Each row has a name. After each piece below comes the name of the row it's from, unless a question asks for something else. Each question is about the rows just above it.

[-5.25 -0.24 -2.03  0.51 -4.44 -8.02 -2.23] -> Komuv
[-6.06 -1.42  2.69 -2.38 -0.18 -0.57 -3.94] -> Giliv
[-0.23  0.92  4.52  5.85  1.35  0.71  5.68] -> Devik
[-5.00 -1.06  1.60  4.59 -3.75 -6.47  2.13] -> Sute
[-0.87  2.95 -3.91 -5.50  1.03 -2.61 -5.23] -> rog
[-6.06 -1.42  2.69  0.15 -0.29 -6.41  0.85] -> Tama
[ 3.45  4.62 -3.40  0.96 -0.14  1.82 -1.33] -> Nesu
[-5.93 -0.42 -2.10 -1.50 -3.55 -8.54 -3.25] -> pego
[-3.32 -0.50  2.54  6.69 -3.21 -4.29  4.01] -> dut
[-5.67 -1.48 -2.10 -1.50 -3.55 -6.33  2.22] -> Tofi
Shift each entry of [-0.24] by -1 times 0.01:
[-0.25]
asked: [-5.93 -0.42 -2.10 -1.50 -3.55 -8.54 -3.25]
pego
[-2.10] with -1 step of 0.01 on every entry:
[-2.11]

[ 3.75 -1.45  1.82 -1.81  3.89 -1.69 -2.12 -6.25 -3.62 -2.96  0.91  1.96
 -5.38  1.43 -4.62 -1.59 -1.07 -0.29 -0.99 -2.48] = Giliv
[-3.77 -1.12 -3.33 -2.60  5.09  2.96  4.06  4.37  0.82 -1.77 -2.14 -2.29
  1.70  4.03 -2.20  4.86 -1.53  4.07  2.01  3.95] = dut
[-3.77 -1.12 -3.33 -2.60  5.09  2.96  4.06  4.37  0.82 -1.77 -2.14 -2.29
  1.70  4.03 -2.20  4.86  2.81 -0.70  0.72 -2.17] = Tama
[ 4.03 -2.20  4.86  2.81 -0.70  0.72 -2.17 -3.77 -1.12 -3.33 -2.60  5.09
  2.96  4.06  4.37  0.82 -1.77 -2.14 -2.29  1.70] is which row reordered?
Tama
asked: [-3.77 -1.12 -3.33 -2.60  5.09  2.96  4.06  4.37  0.82 -1.77 -2.14 -2.29
  1.70  4.03 -2.20  4.86 -1.53  4.07  2.01  3.95]
dut

[ 3.32 -5.43 -1.39  1.75  0.22 -1.76  1.54 -6.08  2.27 -3.72  1.14 -0.35
  4.22 -1.99 -0.71] -> soson
[ 1.74  5.30 -1.39  0.22 -5.43 -0.72  2.59  2.84 -0.83 -3.08  1.91  3.57
  1.18 -0.99 -3.71] -> dut
[ 2.54  2.55 -1.99  0.20 -4.60 -1.04  3.36  2.13 -2.49 -2.81  5.17  3.05
  1.41 -0.64 -5.98] -> Komuv
[ 2.14 -5.65 -3.48 -1.36 -3.34  0.64  5.16  2.07 -0.65 -4.41  9.34 -1.05
  3.29  2.36 -2.78] -> pego
[ 1.41 -0.64 -5.98  2.54  2.55 -1.99  0.20 -4.60 -1.04  3.36  2.13 -2.49
 -2.81  5.17  3.05] is which row reordered?
Komuv
What comes right after [-0.72] in the named rows?
[2.59]
Right after [-3.72] comes
[1.14]
What comes right after [5.17] in the named rows?
[3.05]
The row with [ 5.30 -1.39  0.22 -5.43] is
dut
The entry that follows [1.74]:
[5.30]

[ 4.06 -5.71 -0.76 -6.02  2.18  4.10  4.01  2.79  3.65  3.04  2.18]  feku
[ 4.06 -5.71 -0.76 -6.02  0.57  4.10  3.04  2.79  4.01  3.65  2.18]  Devik
[-2.98  3.86 -1.29  7.96  1.63  2.21  4.02 -0.99 -3.00  1.79  0.20]  Giliv
[-3.02 -1.34 -6.65 -2.99  1.74 -1.96  6.57  3.85  3.72 -0.61 -2.14]  Nesu
[-2.98  3.86 -1.29  7.96  5.51  2.21  4.02 -0.99 -3.00  1.79  0.20]  pego
[ 2.80  7.62  5.05  5.06  0.47 -1.07  0.57 -1.30 -1.38  1.93  2.05]  Sute
[ 1.68 -2.22  5.80 -1.07  2.78  1.98  0.16  3.92  5.04 -1.73 -0.01]  dut
asked: [3.04 2.79 4.01 3.65]
Devik
Put [ 1.98  1.68 -2.22 -1.73  5.80  2.78 -0.01  5.04 -1.07  3.92  0.16] back in order: which row is it?
dut
Right after [5.06] comes
[0.47]

[-5.82 -2.72 -6.69  1.62  5.07 -2.87  2.90  0.78 -4.63 -5.75 -2.78  2.34
 -0.63  4.62  2.03  1.25  2.42  0.87 -3.27 -0.79  0.02  0.39  0.36 -1.81] -> Nesu
[-0.62  3.77 -3.83 -5.11  0.29  2.21 -0.83  0.03 -4.72  2.70 -4.78  1.06
  1.00 -9.01  0.72  8.85 -1.76  1.39 -2.10  1.51  0.90  1.80  2.96 -0.31] -> Tofi
[ 0.90  0.29 -0.31  1.51  0.72 -0.61 -4.78 -0.83  1.80  2.70  8.85 -3.83
 -2.10  0.03 -4.72  1.06 -9.01  2.21 -1.76  1.00  2.96  3.77  1.39 -5.11] -> Tama
What comes right after [0.87] in the named rows?
[-3.27]
The entry that follows [-0.62]:
[3.77]
Put [ 8.85 -1.76  0.72 -3.83 -2.10  1.39 -0.31  1.80  2.21  0.90  1.51 -9.01
  0.03 -0.83  3.77 -0.62 -4.72 -5.11  2.70 -4.78  1.06  1.00  2.96  0.29] back in order: which row is it?
Tofi

[ 2.53  4.53  5.60 -3.09 -2.31 -2.18  0.94 -0.83]  Sute
[-5.66  0.98 -0.48 -1.16 -3.79 -0.05 -2.71 -1.25]  Giliv
[ 0.72  0.20  0.44  0.76 -1.97  0.28  2.54  0.23]  Devik
[-2.18  2.06 -1.19 -0.26 -6.16  0.46 -1.09 -0.64]  feku
[-1.69 -0.12  0.71  0.09 -0.24 -0.03 -0.82 -0.29]  Tama
[ 4.53 -2.18 -3.09 -2.31  5.60 -0.83  2.53  0.95]  Nesu
Which row holds [ 0.20  0.44  0.76 -1.97  0.28]?
Devik
Among the named rows, does one hold [0.73 0.20 0.44] next to each other, in this order?
no
The entry that follows [-0.05]:
[-2.71]
asked: [ 5.60 -0.83  2.53  0.95]
Nesu
Which row holds these entries in another order? [ 0.09  0.71 -0.82 -0.12 -1.69 -0.29 -0.03 -0.24]
Tama
Put [ 5.60 -0.83  2.53  0.95  4.53 -2.18 -3.09 -2.31] back in order: which row is it?
Nesu

[ 7.08  5.48  3.62  4.51  1.96  4.30 -9.54  0.70  7.19  7.67  7.07  7.75
 -1.30  4.23  4.52] = pego
[ 7.08  7.19  7.76  4.51  4.52  5.48  7.67 -1.30 -9.54  7.07  1.96  4.23
  3.62  7.31  4.30] = Tofi
[-4.77  3.69 -4.43 -6.51  3.68 -3.06  6.80 -7.10 -2.74  8.84  0.69 -5.78
 -5.00  8.19  0.56] = Komuv
Right after [3.68] comes
[-3.06]
What comes right after [3.69] in the named rows?
[-4.43]
Which row holds [-7.10 -2.74  8.84  0.69]?
Komuv
Which row holds these entries in another order? [ 3.62  7.67  4.51  4.23  4.30  5.48  7.08  0.70  1.96 -9.54 -1.30  7.07
  4.52  7.75  7.19]
pego
Is [ 3.69 -4.44] printed in one of the named rows, side by side and in this order?
no
Does one of the named rows hold [ 7.07 -9.54] side by side, in this order?
no
Right after [0.69] comes
[-5.78]

[-0.33 -1.99 -1.22 -3.69 -1.89  1.37  5.65  5.91]  Nesu
[ 4.83  2.37 -5.10  2.53 -0.86  3.14  1.78 -3.27]  Komuv
[-0.10  7.03 -2.57  4.23  1.65 -1.41 -1.14 -1.78]  Tama
[ 1.06 -0.50  2.45 -1.16  0.44  1.13 -2.71 -1.83]  soson
[ 2.53  4.84  3.14 -0.86  1.78  2.37 -5.10 -3.27]  feku
[-2.10 -8.09 -0.64 -0.23 -1.82 -1.90  2.78  1.40]  Tofi
[-0.23 -2.10 -0.64 -8.09  2.78 -1.90 -1.82 -2.34]  Giliv
[ 0.05  3.85 -1.18  2.22  0.95 -0.66 -0.89 -1.15]  dut
Shift each entry of [-2.10] by -1 times 0.01:
[-2.11]
Shift each entry of [-3.69] by +1 times 0.01:
[-3.68]
Move every entry of [-0.64] by +1 step of 0.01.
[-0.63]
The row with [2.53 4.84] is
feku
Which row holds these entries in another order? [-3.27 -5.10  2.37  1.78 -0.86  3.14  4.84  2.53]
feku
asked: [-2.10 -8.09 -0.64 -0.23 -1.82 -1.90  2.78]
Tofi

[-2.23 -1.36  1.41  1.06  2.44  6.45 -4.75 -1.90 -5.31  5.55 -1.55 -1.88
  0.12 -2.15 -2.48] = soson
[ 0.35 -0.54 -0.23  0.76  0.42  0.50 -0.09 -0.36 -0.43  0.35 -0.39 -0.73
 -0.67 -0.46 -0.30] = Giliv
[-0.87  1.06  0.65 -0.77  0.23  0.48 -0.94  0.26  2.45  0.41  0.42  0.71
  0.37  0.50 -0.11] = feku
[-2.48 -2.14 -1.55 -5.31 -1.90  2.44  1.41  0.12 -1.36 -1.88  1.06  5.55
 -2.23  6.45 -4.75] = Tama
[ 0.80 -3.54 -0.70  3.21  1.70  3.73 -1.27 -2.16 -2.63  3.08 -2.28 -3.53
 -1.66 -2.89 -1.74] = Devik
Put [-2.48 -2.15  0.12 -1.88 -1.55  5.55 -5.31 -1.90 -4.75  6.45  2.44  1.06
  1.41 -1.36 -2.23] back in order: which row is it?
soson
The entry that follows [3.73]:
[-1.27]
Among the named rows, does one hold [-3.54 -0.70] next to each other, in this order?
yes

[ 0.49  2.35  5.39  3.28  5.32 -1.67 -0.40 -2.49 -1.06  4.83 -0.90 -1.03
  3.54  2.86 -0.45  0.70 -7.56 -1.81 -2.21 -6.19  4.04  2.20  2.67  7.02
 -3.97  1.92  0.89  0.36  5.84  0.29  2.78 -5.04 -3.39  7.95 -3.35 -4.64
  1.22  5.59  2.40 -3.83  0.45  0.46  6.99 -7.24 -5.71 -1.40  2.03 -2.78]  Komuv
[-3.42  0.06 -2.79 -1.41 -2.93 -0.75  4.03 -0.99 -4.43  4.42 -5.05  5.89
  3.85  2.31  3.41  0.96  0.71 -3.45 -2.49 -0.27  3.44  1.94 -2.47 -4.05
 -3.58 -7.34  3.35  0.88  1.65 -5.01  0.34  1.97  0.67  2.70  1.16  0.37
  0.84 -2.82 -0.25  7.58 -5.11  0.69 -4.66  4.64 -2.96 -1.62 -3.30  2.81]  feku
[-1.05  4.80 -1.05 -2.94  2.10 -2.52  1.14 -6.00 -0.74 -1.40  0.51 -1.82
 -3.42  1.84 -3.50  2.02  5.29 -4.73  3.64 -3.11 -2.33  1.49 -8.01  2.53
 -0.91  2.18  1.32  6.01 -5.29 -0.39 -3.38  1.93 -3.42 -5.07 -7.29  1.35
 -2.55 -4.15 -2.30 -5.56  2.04  3.84  6.88 -7.46  1.10  3.04 -6.10  1.62]  dut
[ 0.92 -0.23  4.80 -7.01  2.07 -0.32  2.43  5.35 -0.36 -0.76 -3.88 -1.87
  0.59 -3.02 -6.84 -3.96  3.24 -2.76  5.48  2.04 -0.38 -3.18 -4.55 -1.08
  5.24  3.88  4.71  0.56 -5.27  4.34 -1.86  0.67  5.54 -6.17  4.14  3.15
 -1.57 -1.24  4.81  1.66  1.86  0.19  0.97 -6.17  0.87 -2.53  0.66  5.41]  rog
[ 3.24 -4.55  2.43  3.88 -1.88  1.86 -0.36  4.14 -1.24 -0.38 -0.32  3.15
  0.87 -3.02  1.66 -2.53 -6.17  4.34 -2.76  0.66 -0.23 -1.08  5.41 -1.86
  2.04 -7.01 -3.88  0.19  0.59 -5.27  2.07 -3.18  0.67  5.24  5.48 -3.96
  4.71  4.81  0.92  4.80  0.97 -1.57 -6.17  5.35 -0.76 -6.84  5.54  0.56]  pego
[-2.16 -1.09 -4.69 -2.60 -5.39  1.42  1.26  1.24 -1.12 -1.46 -1.57  2.48
 -0.13 -1.72  1.98 -0.59  7.38 -0.15  1.68  4.97 -1.48  0.56 -4.37 -7.01
  2.04 -5.27  0.59  0.19 -3.88 -1.86 -1.42  3.35  2.46 -4.73  3.51  4.20
 -1.59 -5.23 -1.68  6.44 -3.64  1.00 -8.45  8.44  2.97  0.78 -2.96  3.41]  soson
[ 2.48 -0.12  3.76  1.90  4.46 -0.42 -2.65  0.08  3.13 -1.88  3.75 -4.27
 -2.61 -0.20 -2.88 -0.12 -4.79  2.06  0.03 -2.65 -1.36 -2.04  4.33  5.90
  0.76  7.14 -2.11 -0.73  1.17  3.66  0.30 -2.35 -1.56  0.80 -2.72 -2.53
  0.91  4.19  0.91 -7.79  5.33 -1.59  7.49 -7.31  0.20  0.31  3.49 -3.52]  Tama
Is [ 2.52 -0.91] printed in one of the named rows, side by side and in this order?
no
asked: [-7.01  2.04 -5.27  0.59  0.19 -3.88 -1.86]
soson
Does one of the named rows hold [-2.53 -6.17  4.34] side by side, in this order?
yes
Is [ 1.14 -6.00 -0.75] printed in one of the named rows, side by side and in this order?
no
Which row holds these entries in another order? [-7.01 -6.84 -6.17 -6.17 -5.27 -4.55 -3.96 -3.88 -3.18 -3.02 -2.76 -2.53
 -1.88 -1.86 -1.57 -1.24 -1.08 -0.76 -0.38 -0.36 -0.32 -0.23  0.19  0.56
  0.59  0.66  0.67  0.87  0.92  0.97  1.66  1.86  2.04  2.07  2.43  3.15
  3.24  3.88  4.14  4.34  4.71  4.80  4.81  5.24  5.35  5.41  5.48  5.54]
pego
[ 0.56  5.54 -6.84 -0.76  5.35 -6.17 -1.57  0.97  4.80  0.92  4.81  4.71
 -3.96  5.48  5.24  0.67 -3.18  2.07 -5.27  0.59  0.19 -3.88 -7.01  2.04
 -1.86  5.41 -1.08 -0.23  0.66 -2.76  4.34 -6.17 -2.53  1.66 -3.02  0.87
  3.15 -0.32 -0.38 -1.24  4.14 -0.36  1.86 -1.88  3.88  2.43 -4.55  3.24] is which row reordered?
pego
Which row holds [ 2.48 -0.13]?
soson

[-0.05 -0.88 -0.49 -1.61 -0.01 -0.25 -1.29  0.54  1.12  0.74 -0.80 -0.43
 -1.06  0.41  0.75  2.31] -> Komuv
[ 1.56 -1.33  1.38 -0.47 -4.38  2.69  1.42  2.95 -0.50 -0.51 -1.81 -1.55
  1.69 -3.51  0.21  1.81] -> soson
[-0.51  0.21 -3.51  1.42 -0.50 -1.34  1.38 -1.81  1.56 -1.55  1.69  2.69
  1.81  2.95 -0.47 -4.38] -> feku
[-2.05 -2.97 -7.58 -6.12 -0.04 -3.67 -2.75 -0.57  6.91 -0.06  1.20  4.90
 -1.40  7.55  3.06  2.79] -> Devik
[ 0.51 -0.48  1.77 -0.90  0.08  0.77 -1.27  1.15 -0.45  1.24 -1.61 -2.17
 -1.36 -1.76  0.33  3.12] -> Tama
[ 0.25 -1.34  1.34 -3.00  0.25  0.43 -2.57  1.78  0.65  1.92 -2.10 -2.18
 -2.50 -1.15  1.29  5.70] -> pego
[-0.37 -1.24 -2.67 -1.73 -0.27 -1.14 -1.22 -0.17  2.57  0.27 -0.26  0.87
 -0.63  2.27  0.90  1.16] -> Giliv
What comes right after [-1.14] in the named rows?
[-1.22]
Which row holds these entries in another order? [-1.34  1.69  2.69  0.21  1.42 -1.81 -0.50  1.81 -0.51  2.95 -0.47 -1.55
  1.38 -3.51 -4.38  1.56]
feku
asked: [ 1.34 -3.00  0.25  0.43 -2.57  1.78  0.65  1.92 -2.10]
pego

[ 5.91 -3.00 -2.53  5.83]  dut
[ 3.76 -3.44 -3.29  2.09]  Tofi
[-6.82 -2.23  4.87  4.77]  pego
[ 1.55  0.22 -1.56 -0.78]  Tama
[-0.75 -4.83  0.93 -2.39]  rog
[-4.82  5.91 -3.00 -2.53]  Nesu
[ 2.00  0.42 -1.15 -0.49]  soson
[ 3.76 -3.44 -3.29 -0.03]  Giliv
Put [ 5.83  5.91 -3.00 -2.53] back in order: which row is it?
dut
Move every entry of [-0.75 -4.83] by -1 step of 0.01.
[-0.76 -4.84]
Move every entry of [-4.83] by +1 step of 0.01.
[-4.82]
The entry that follows [-4.83]:
[0.93]
Which row holds [ 3.76 -3.44 -3.29  2.09]?
Tofi
Is [-0.75 -4.83  0.93 -2.39] printed in one of the named rows, side by side and in this order?
yes
Does one of the named rows hold [-2.23  4.87  4.77] side by side, in this order?
yes

[ 0.68  0.33 -4.13 -1.15  0.03] = Nesu
[ 0.17  0.29  0.51  0.10 -0.29] = Devik
[ 0.28  0.64  0.58  0.02 -0.17] = Tofi
[ 0.00 -1.25 -1.15  0.22 -1.28] = Giliv
[ 0.64  0.70 -0.91 -0.31 -0.60] = Sute
[ 0.25  0.80  0.70 -0.03  0.09] = rog
[ 0.24  0.37 -0.28 -0.15 -0.10] = Tama
[-2.67 -0.13  7.46  1.18  4.85] = soson
[-0.17 -0.41  0.59  0.30 -0.28] = pego
Move every entry of [ 0.37 -0.28] by -1 step of 0.01.
[ 0.36 -0.29]
Shift each entry of [0.33] by -1 times 0.01:
[0.32]
Among the named rows, does one hold [-2.66 -0.13  7.46] next to each other, in this order?
no
Move every entry of [-0.13] by -1 step of 0.01.
[-0.14]
Right after [-0.41] comes
[0.59]
Is [-1.16  0.22] printed in one of the named rows, side by side and in this order?
no
Move every entry of [-0.03] by -1 step of 0.01.
[-0.04]

[1.66 0.25 0.35 1.38 0.01 0.74 1.25 0.18 1.37] = Devik
[ 0.91 -0.75  0.43 -0.54  0.07  1.53 -2.08  0.59  0.63] = Nesu
[ 0.07  0.59  0.44  1.53 -2.08 -0.75  0.91  0.63 -0.54] = soson
Put [0.01 0.18 0.25 0.35 0.74 1.25 1.37 1.38 1.66] back in order: which row is it?
Devik
Right after [1.38] comes
[0.01]
Put [-0.54  0.07  0.91  0.63  1.53  0.59 -2.08  0.44 -0.75] back in order: which row is it?
soson
Put [ 0.63  0.59 -2.08  1.53  0.07 -0.54  0.43 -0.75  0.91] back in order: which row is it?
Nesu
The entry that follows [1.66]:
[0.25]
The row with [ 0.91 -0.75  0.43 -0.54  0.07  1.53 -2.08  0.59  0.63] is
Nesu

[-0.07 -6.06  0.69  7.23  8.39] -> rog
[-4.59 -0.87 -4.27  2.34 -2.92] -> Komuv
[-0.07 -6.07  0.69  8.39  7.23] -> pego
Put [ 7.23  8.39  0.69 -6.07 -0.07] back in order: which row is it?
pego
Is [0.69 7.23 8.38] printed in one of the named rows, side by side and in this order?
no

[ 0.19 -0.18  1.47 -0.16  0.80  7.07  3.74]  Giliv
[-0.28  0.75  6.68  4.66  0.76 -0.41  0.14]  Nesu
[1.80 7.78 2.36 0.69 0.27 0.11 0.64]  Komuv
[-0.13  0.50  5.68  5.95  1.05 -0.39  0.54]  pego
[-0.31 -0.14  0.39  4.66  7.38  0.32  0.38]  feku
Right after [0.50] comes
[5.68]
Is [4.66 7.38 0.32 0.38] printed in one of the named rows, side by side and in this order?
yes
What comes right after [-0.41] in the named rows?
[0.14]
Move every entry of [0.39 4.66] by +1 step of 0.01.
[0.40 4.67]

[ 0.35  0.22 -1.12 -0.60  7.79  2.57 -5.55  3.48] : Nesu
[-3.46  0.25  2.41 -2.03 -7.27 -5.15 -8.79 -3.72] : dut
[ 0.22 -1.12 -0.57  7.79  2.57  4.74 -7.18 -2.23] : Sute
[ 0.35 -2.22 -1.12 -0.60  7.79  2.57 -5.55 -6.92] : Komuv
[ 1.52  2.11 -3.01  3.83  6.02  1.23 -3.51 -3.65] : Giliv
[ 1.52  2.11 -3.01  3.83 -0.90 -2.32  3.26 -6.10] : Devik
Does one of the named rows hold [-1.12 -0.60  7.79  2.57] side by side, in this order?
yes
The row with [-2.22 -1.12 -0.60  7.79  2.57] is
Komuv
Is [ 0.35  0.22 -1.12 -0.60  7.79] printed in one of the named rows, side by side and in this order?
yes
Right after [-2.32] comes
[3.26]
Is [ 2.11 -3.01  3.83 -0.90] printed in one of the named rows, side by side and in this order?
yes
Among the named rows, does one hold [ 7.79 -0.60 -1.12  0.22  0.35] next to each other, in this order?
no
Does one of the named rows hold [-0.90 -2.33  3.26 -6.10] side by side, in this order?
no

[-4.34  4.44 -0.42  1.87  7.04 -6.46 -4.87 -4.33] -> soson
[ 4.00  2.36 -2.89 -7.01  4.06 -4.23  3.44  2.81] -> feku
[-1.05 -1.34  6.63 -6.04  4.57 -2.49 -1.54  7.23] -> Tama
[ 3.36 -4.25  0.08  6.28  4.80 -0.38  6.41  3.96] -> Giliv
[ 6.01 -6.72  6.31  4.17  0.86  1.50  1.21  0.07] -> rog
[ 4.06  2.36 -7.01 -2.89  4.00 -4.23  3.45  2.81] -> dut
[-1.44 -4.27  3.27  3.87 -1.77 -5.32  2.58  6.42] -> Sute
[ 3.70  0.87 -1.48  6.58 -3.81  1.12  0.95  1.71] -> Devik
[ 2.58 -4.26 -5.32  3.21  6.42 -1.77  3.87  3.27] -> pego
[ 2.58 -4.26 -5.32 -1.44  6.42 -1.77  3.87  3.27] -> Nesu
Which row holds these entries in another order? [ 3.27  3.87 -1.77  6.42 -1.44 -5.32 -4.26  2.58]
Nesu
[ 7.23 -1.54 -2.49  4.57 -6.04  6.63 -1.34 -1.05] is which row reordered?
Tama
Does one of the named rows hold [ 2.36 -7.02] side by side, in this order?
no
Move every entry of [ 6.01 -6.72] by +1 step of 0.01.
[ 6.02 -6.71]
Is [-1.45 -4.27  3.27] printed in one of the named rows, side by side and in this order?
no
Shift each entry of [-2.89 -7.01] by -1 times 0.01:
[-2.90 -7.02]
Which row holds these entries in another order? [ 2.81 -7.01  4.06  3.45  4.00 -4.23  2.36 -2.89]
dut

[-1.49  7.12  4.01 -6.70 -1.46 -7.33  5.13  4.51 -5.29] = dut
[ 7.92 -7.42 -4.69 -6.88 -3.76 -4.29  4.96  4.68  4.89] = feku
[ 6.24 -0.38  2.76  2.21 -0.94 -0.93 -3.68  7.31 -7.34] = pego
[-6.65  2.70 -4.63 -0.84  4.56 -3.04  5.55 -2.67 -2.58] = soson
The entry that follows [-7.33]:
[5.13]
Move every entry of [-0.38] by -1 step of 0.01.
[-0.39]
Which row holds these entries in another order? [ 4.68  4.89  7.92 -7.42 -4.69 -6.88 -3.76 -4.29  4.96]
feku
Move every entry of [ 7.92 -7.42 -4.69] by +1 step of 0.01.
[ 7.93 -7.41 -4.68]
[-0.84  4.56 -3.04  5.55] with +1 step of 0.01 on every entry:
[-0.83  4.57 -3.03  5.56]

